cols: U L Z S Q Y W
[-26 -22  -1  -1  54  -7  54] -> D
[ 3  3  1 -9  0  1 -2] -> J
[-6 -8 -3 19 15 -5 10] -> V
down: [ 3 -8]  L
howmany D: [-1]  2

cols: N X K C
[42 12 42 42] : R
[  7 -38  17   2] : E
[ 0 17 -4 17] : G
[ 27  -2  10 -27] : T
[27 -2 10 41] : F
[ -3  -5 -41  25] : M
[ 0 17 -4  0] : P
down: [17 -2 -2 -5 17]  X
howmany P: [0]  2
down: [-3  0]  N
howmany R: [41]  0

cols: zapu Mufi pelel Vamag zes
[-19   4   0 -11  -3] : A
[ -6 -10 -12 -12 -31] : B
[-19 -19  -1  -1 -18] : H
asked: [-19   4   0 -11  -3]  A
howmany B: [-10]  1
howmany H: [-20]  0

cols: fige gisez nifa Vige
[  3   1   1 -47] = Lusa
[ -7   0 -15  -6] = zigu
[-11  18  -3  14] = netaf
down: [  1 -15]  nifa
howmany zigu: [0]  1
down: [ 0 18]  gisez
howmany netaf: [14]  1
howmany Lusa: [1]  2

cols: Rus gizat runif vagu
[27 43 43  4] = Gipa
[ 27  10 -46   4] = kav
[27 10 43 -4] = muv
down: [10 10]  gizat
howmany Gipa: [43]  2
asked: [27 43 43  4]  Gipa

cols: mezo Puz Tazu Busub guf
[-14 -17  20  21  22] : bazof
[ 49 -25   3 -29  39] : tav
[-15 -16   7   7 -13] : vomu
[-18  57 -30  36  -7] : noka
[ 1 16  5  3 10] : mimu
[ 40  -6  10 -25  43] : lobok
[25 25  4 24 24] : vilo
[13 25 23 28  5] : zifov
howmany vilo: [24]  2
howmany vilo: [23]  0
down: [ 21 -29   7]  Busub

cols: Fev Guzis Vula zadin
[15  0 15 15]  Git
[-14  32 -13   4]  Terop
[-14 -22 -13   4]  kur
[ -3   3 -11   1]  mebom
[-3  3 -4  1]  lepav
[14 -6  2  0]  pugik
[-4 -5  3 -4]  zil
[ 6  3  7 16]  ginav
[ 4  2 -8 -1]  gug
[ 5  8 -4  2]  maz
[ -7 -45 -48 -26]  Muk
down: [-3 14]  Fev
howmany Git: [14]  0
down: [-14  -3  -3  14  -4]  Fev
howmany Muk: [-26]  1
down: [-14 -14  -3  -3  14  -4   6   4   5  -7]  Fev
down: [  7  -8  -4 -48]  Vula

cols: kef pega gemo nudi gak Mem
[-15 -15 -15  -9  -9 -15] : gema
[ 24  18 -55  -3   8   2] : kalo
[ 24  -4 -55  -1 -16 -15] : vokot
howmany vokot: [-15]  1
howmany gema: [-15]  4
down: [24 24]  kef
down: [-15   2]  Mem

cols: Fon seg bez lokab tevi Gekuz
[ 35   9  54 -46 -13  33] : Gor
[ 0  5 -1 10 10 -6] : Muf
[ 27 -12  -7  -3 -50  14] : fulug
[-12   0  16 -12   0 -12] : nevem
[ 25   9  34 -46 -21   2] : mit
[ -4 -11 -14 -30  -1 -20] : telid
[-27  19  -6 -12 -46 -31] : Ronad
[0 0 2 0 3 3] : maguf
[-41  -8   3  -4  14 -36] : lolal
[ 43  -9   5 -24 -59  24] : Sitil
down: [ 33  -6  14 -12   2 -20 -31   3]  Gekuz
howmany maguf: [0]  3
down: [ 14 -12   2]  Gekuz
down: [ 27 -12  25  -4]  Fon
howmany nevem: [-12]  3
down: [-46 -30 -12   0  -4 -24]  lokab

cols: dugu Serak nekat lag vabi Zunu
[ 23 -11 -32 -33 -50 -31] = sedif
[-32 -32 -25 -32 -48 -48] = Rata
[-33 -11 -32 -33 -50 -27] = Tiv
[  5 -11   5 -11 -48   6] = sur
down: [-11 -11]  Serak
howmany Rata: [-32]  3
down: [-33 -32 -33]  lag
howmany Tiv: [-50]  1
down: [-32   5]  nekat
howmany sur: [5]  2

cols: vub niso Zuf Mas sef zogi Lipit tade famus
[ 10 -10 -47  -3 -31 -42  -4   1  22]  meni
[  5 -11 -26  15 -25  39 -13   0 -36]  riva
[  5  15 -26  15  23  11  11  11  11]  nuz
[  8  12 -18 -10 -63 -62  -2   0 -29]  rudod
[  5 -11 -26  15  23 -16   6  25 -16]  godo
[  0  -4  38  38 -13 -37   2 -13 -32]  lavev
howmany rudod: [-62]  1
down: [-26 -18]  Zuf
down: [-36  11 -29]  famus
down: [-31 -25  23]  sef
howmany nuz: [11]  4
howmany lavev: [38]  2

